In the data rows, 128 means zero.
Some points, each followed by its number:
tensor([139, 130,  92, 117,  60, 124, 154, 208]) 0
tensor([149,  59, 221, 124,  54, 108, 144, 108]) 1
tensor([110,  38, 112, 209,  34, 172, 145, 172]) 2
tensor([134,  56, 178, 130,  61, 143, 144, 128]) 3
tensor([150,  38, 199, 146,  35, 154, 125, 130]) 4
tensor([108, 229,  74,  98, 229,  95, 128, 112]) 5
tensor([111,   0, 119, 172, 115, 201, 159,  89]) 6
tensor([ 73,  79, 119,  99, 255, 131, 132, 102]) 7
tensor([115, 108,  79, 148,  40, 203, 135, 192]) 8
tensor([153, 149,  74, 139,  29, 167, 127, 213]) 9
tensor([ 84,   1, 151, 176, 116, 146, 183,  74]) 10
tensor([ 85, 194, 109, 126, 134, 144, 139, 105]) 11
tensor([113, 255,  70, 124, 148, 128, 109, 138]) 12
tensor([177,  53, 212, 125,  44, 115, 124, 135]) 13
tensor([136,  76, 171, 134,  49, 142, 140, 139]) 14
tensor([145,  96, 115, 109, 174, 138, 133, 100]) 15
tensor([153, 138,  83, 201,  36, 113, 122, 216]) 16
tensor([ 67,  54, 161, 133,  45, 163, 178, 147]) 17
New points follow, each followed by the number of its nearest point above.
tensor([121, 102, 113, 146, 181, 109, 126, 126]) 15
tensor([138, 243,  45, 128, 106, 144, 105, 196]) 12
tensor([138, 121, 108, 115, 213, 100, 129, 105]) 15
tensor([136, 133, 169, 155,  36, 120, 134, 132]) 14
tensor([135,  49, 148, 166,  36, 137, 111, 234]) 2
tensor([ 73,  67, 148, 103,  56, 220, 145, 156]) 17
tensor([130, 121,  97, 161, 142, 115, 127, 145]) 15
tensor([176, 254,  41, 130, 135, 109, 111, 154]) 12
tensor([150, 169,  68, 152,  35, 162, 119, 210]) 9
tensor([ 86, 210,  95, 106, 250, 105, 113, 104]) 5
tensor([100, 215,  80,  90, 242, 121, 106, 124]) 5
tensor([ 94, 235,  76,  98, 227,  98, 139,  97]) 5
tensor([ 81, 201, 122, 103, 145, 137, 138, 108]) 11
tensor([ 73,  37, 160,  92, 234, 126, 151,  86]) 7
tensor([139, 114, 133, 189,  45, 113, 121, 182]) 16
tensor([ 80, 138, 157,  97, 110, 165, 146,  99]) 11
tensor([125,  39, 148, 216,  22, 140, 133, 171]) 2
tensor([139,  50, 154, 125, 173, 106, 127, 120]) 15
tensor([ 94,  49, 155, 167, 115, 130, 156, 105]) 10
tensor([175,  65,  89, 190,  59, 112, 120, 230]) 16
tensor([ 75,  48, 145, 161,  93, 159, 183,  81]) 10
tensor([110,  36, 131, 113, 255, 102, 131, 105]) 7
tensor([134, 255,  83, 136,  77,  99, 111, 170]) 12
tensor([ 75,  63,  94,  94, 232, 172, 154,  93]) 7
